Small tables with named rows and columns. After each table, cells are looked up by row and column.

bolagoz.csv
,das,bis,buku,bisa,medip,pase,vunasup,sol,vot,baru
tev,1.483,-0.566,0.579,3.843,3.473,0.972,6.610,-0.095,6.616,5.250
lepose,7.049,-2.408,-1.427,4.167,3.998,-0.043,5.742,-0.317,4.894,5.138
fezu,1.182,5.041,-3.538,5.596,6.331,2.363,7.582,-4.215,6.977,-3.126
dekezu,5.901,6.666,-4.335,7.636,4.436,-0.188,6.476,-5.740,7.026,-1.371
mef,6.820,5.004,-4.290,6.321,7.412,-0.550,6.501,-5.124,7.915,-2.577
dol,-3.948,-2.820,7.331,3.434,-0.554,-4.404,-5.643,5.314,-1.701,4.491
famobi,-4.470,4.315,-2.231,5.905,-1.213,-0.376,-5.629,-4.051,-1.802,-0.980
rarat,4.983,4.414,-1.894,4.038,0.276,0.295,-3.157,-5.582,1.919,-3.809
zeluk,5.711,-4.576,5.535,-5.498,-5.936,-3.083,-5.957,-0.244,-2.115,6.640
kef,-5.633,6.885,-4.267,7.061,-1.860,-2.619,0.894,1.976,-4.758,-6.396
mimir,-4.557,3.250,1.638,3.544,1.181,2.278,4.700,7.526,1.714,-4.472
setamo,-3.602,-4.223,0.408,1.478,5.342,1.935,2.461,6.209,-2.441,2.695

bis of rarat is 4.414
medip of tev is 3.473
vunasup of mef is 6.501
vot of dol is -1.701
baru of famobi is -0.980
buku of famobi is -2.231
bisa of dekezu is 7.636
vunasup of tev is 6.610
das of dekezu is 5.901
bis of dekezu is 6.666
baru of mimir is -4.472
bis of dol is -2.820
bis of kef is 6.885
pase of famobi is -0.376
medip of kef is -1.860
Which row has the largest bis? kef

sed:
           der   koso  resogi
foratip  8.234  3.511   3.874
sapi     7.320  3.896   6.948
kep      5.152  8.137   8.352
nep      7.268  2.399   4.063

koso of foratip: 3.511
der of nep: 7.268
resogi of nep: 4.063
koso of kep: 8.137
resogi of sapi: 6.948
der of foratip: 8.234
koso of sapi: 3.896
resogi of foratip: 3.874
der of kep: 5.152
der of sapi: 7.320
resogi of kep: 8.352
koso of nep: 2.399
Which row has the largest resogi? kep

fupi:
|  | nolef | rof | peke |
|---|---|---|---|
| zar | 850 | 819 | 82 |
| fuv | 755 | 971 | 93 |
| zak | 162 | 242 | 699 |
| vok | 115 | 163 | 978 |
| pemul | 548 | 905 | 296 |
| korutun | 178 | 733 | 697 |

rof of zak is 242
rof of zar is 819
nolef of korutun is 178
peke of korutun is 697
rof of vok is 163
rof of fuv is 971
Which row has the largest rof? fuv

Table tazot
,zepup,dil,lalabo,lak,fofene,vosufub
kiz,173,185,181,115,123,158
rin,157,161,170,164,155,167
salito,171,145,172,134,171,134
mori,171,154,141,141,126,153
tep,163,160,147,167,155,136
mebid,163,142,158,151,157,159
tidu,185,152,251,13,109,171
bil,158,178,156,140,165,145
tebopus,158,147,138,176,147,166

What is the lak of kiz in tazot? 115
What is the fofene of salito in tazot? 171
What is the vosufub of bil in tazot? 145
What is the vosufub of mebid in tazot? 159
What is the dil of tebopus in tazot? 147
What is the lalabo of mori in tazot? 141
What is the dil of rin in tazot? 161
What is the fofene of tidu in tazot? 109
What is the lak of salito in tazot? 134
What is the zepup of tep in tazot? 163
What is the dil of tep in tazot? 160
What is the lak of mori in tazot? 141
What is the vosufub of tep in tazot? 136
What is the dil of mebid in tazot? 142
What is the fofene of tep in tazot? 155

vem =
|  | fof | kunesot | pas | benu | lilozu | nisabag | favuned | mero | bufek |
|---|---|---|---|---|---|---|---|---|---|
| puv | 126 | 152 | 129 | 78 | 80 | 148 | 114 | 148 | 171 |
| parav | 147 | 208 | 100 | 45 | 93 | 126 | 152 | 129 | 78 |
| gon | 45 | 93 | 126 | 152 | 129 | 78 | 80 | 148 | 114 |
| dineful | 93 | 126 | 152 | 129 | 78 | 80 | 148 | 114 | 148 |
| buz | 129 | 78 | 80 | 148 | 114 | 148 | 171 | 102 | 112 |
| tusunul | 78 | 80 | 148 | 114 | 148 | 171 | 102 | 112 | 143 |
| vetila | 208 | 100 | 45 | 93 | 126 | 152 | 129 | 78 | 80 |
| rap | 152 | 129 | 78 | 80 | 148 | 114 | 148 | 171 | 102 |
| kir | 100 | 45 | 93 | 126 | 152 | 129 | 78 | 80 | 148 |

benu of buz: 148
favuned of tusunul: 102
lilozu of kir: 152
bufek of gon: 114
benu of tusunul: 114
nisabag of dineful: 80
Row with the largest favuned: buz

nenu.csv
,mibati,tamu,miguz,med,tiv,kuz,vefusos
rino,154,152,156,148,146,163,140
roko,188,144,143,163,109,204,223
gesora,95,163,160,121,217,92,64
lonib,121,145,115,133,148,152,166
dat,150,156,157,150,157,159,155
vedar,177,148,145,157,125,187,200
sir,107,48,167,122,150,111,159
fovuzen,125,95,162,131,153,131,158
bili,93,163,160,120,219,87,54
nozedip,130,157,156,135,177,131,120
ged,142,156,133,137,151,118,155

What is the mibati of ged in nenu?
142
What is the vefusos of bili in nenu?
54
What is the vefusos of lonib in nenu?
166
What is the vefusos of dat in nenu?
155
What is the vefusos of ged in nenu?
155
What is the miguz of nozedip in nenu?
156
What is the tamu of roko in nenu?
144
What is the miguz of gesora in nenu?
160
What is the miguz of fovuzen in nenu?
162
What is the tamu of nozedip in nenu?
157
What is the miguz of vedar in nenu?
145
What is the med of sir in nenu?
122
What is the med of ged in nenu?
137
What is the tiv of rino in nenu?
146
What is the med of lonib in nenu?
133
What is the tamu of rino in nenu?
152
What is the miguz of roko in nenu?
143
What is the tiv of roko in nenu?
109
What is the miguz of dat in nenu?
157

Table mov
|  | fumugiv | vesome | gim |
|---|---|---|---|
| tup | -28.9 | 2.4 | 48.3 |
| nuf | -4.6 | -37.2 | -73.2 |
| gad | 8.7 | 8.7 | 8.7 |
| favelan | 8.7 | 8.7 | -64.0 |
| palomus | -0.7 | -25.6 | 2.5 |
| nud | -22.1 | -4.7 | -4.3 |
| pivoru | -3.3 | 8.7 | -12.2 |
| kada | 76.3 | 32.7 | 4.9 |

What is the fumugiv of gad in mov?
8.7
What is the fumugiv of pivoru in mov?
-3.3
What is the vesome of palomus in mov?
-25.6
What is the vesome of nuf in mov?
-37.2
What is the fumugiv of nuf in mov?
-4.6
What is the fumugiv of tup in mov?
-28.9
What is the gim of nuf in mov?
-73.2
What is the gim of kada in mov?
4.9
What is the gim of gad in mov?
8.7
What is the vesome of nud in mov?
-4.7
What is the vesome of pivoru in mov?
8.7

tuvuga
|  | vosopa | dotulu | zimo | farafem | zifuzed | tebi | rubam |
|---|---|---|---|---|---|---|---|
| tibir | 28.811 | -0.276 | 4.915 | 42.341 | 31.797 | 9.977 | 8.408 |
| ruza | -35.402 | 11.367 | 36.567 | -42.260 | -44.350 | 4.986 | 12.223 |
| gab | -50.141 | -32.096 | 15.260 | -40.872 | 15.583 | -34.317 | 23.027 |
| pilir | 61.357 | 12.154 | -17.778 | 32.231 | 20.779 | 47.022 | -1.496 |
| zul | -26.268 | 16.091 | 33.601 | -61.510 | -60.709 | 39.879 | -7.308 |
| tilede | -27.227 | 18.366 | 15.528 | -7.431 | 31.738 | -8.090 | 11.353 |
| lamis | -17.453 | -20.612 | 26.418 | -48.470 | -43.524 | 4.453 | 4.183 |
| bib | -21.944 | -18.727 | 19.491 | 6.077 | 35.815 | -33.515 | 9.173 |
| sideda | -51.685 | -9.138 | 39.647 | -1.364 | 29.479 | -60.578 | 23.260 |

What is the rubam of zul in tuvuga?
-7.308
What is the rubam of pilir in tuvuga?
-1.496
What is the dotulu of lamis in tuvuga?
-20.612
What is the dotulu of bib in tuvuga?
-18.727
What is the vosopa of gab in tuvuga?
-50.141
What is the zimo of gab in tuvuga?
15.260
What is the farafem of gab in tuvuga?
-40.872
What is the zifuzed of pilir in tuvuga?
20.779
What is the zifuzed of bib in tuvuga?
35.815
What is the farafem of pilir in tuvuga?
32.231
What is the dotulu of tilede in tuvuga?
18.366
What is the rubam of ruza in tuvuga?
12.223
What is the zifuzed of gab in tuvuga?
15.583
What is the farafem of lamis in tuvuga?
-48.470
What is the vosopa of ruza in tuvuga?
-35.402
What is the zifuzed of sideda in tuvuga?
29.479
What is the zifuzed of tibir in tuvuga?
31.797
What is the zimo of tilede in tuvuga?
15.528
What is the tebi of bib in tuvuga?
-33.515
What is the zimo of lamis in tuvuga?
26.418

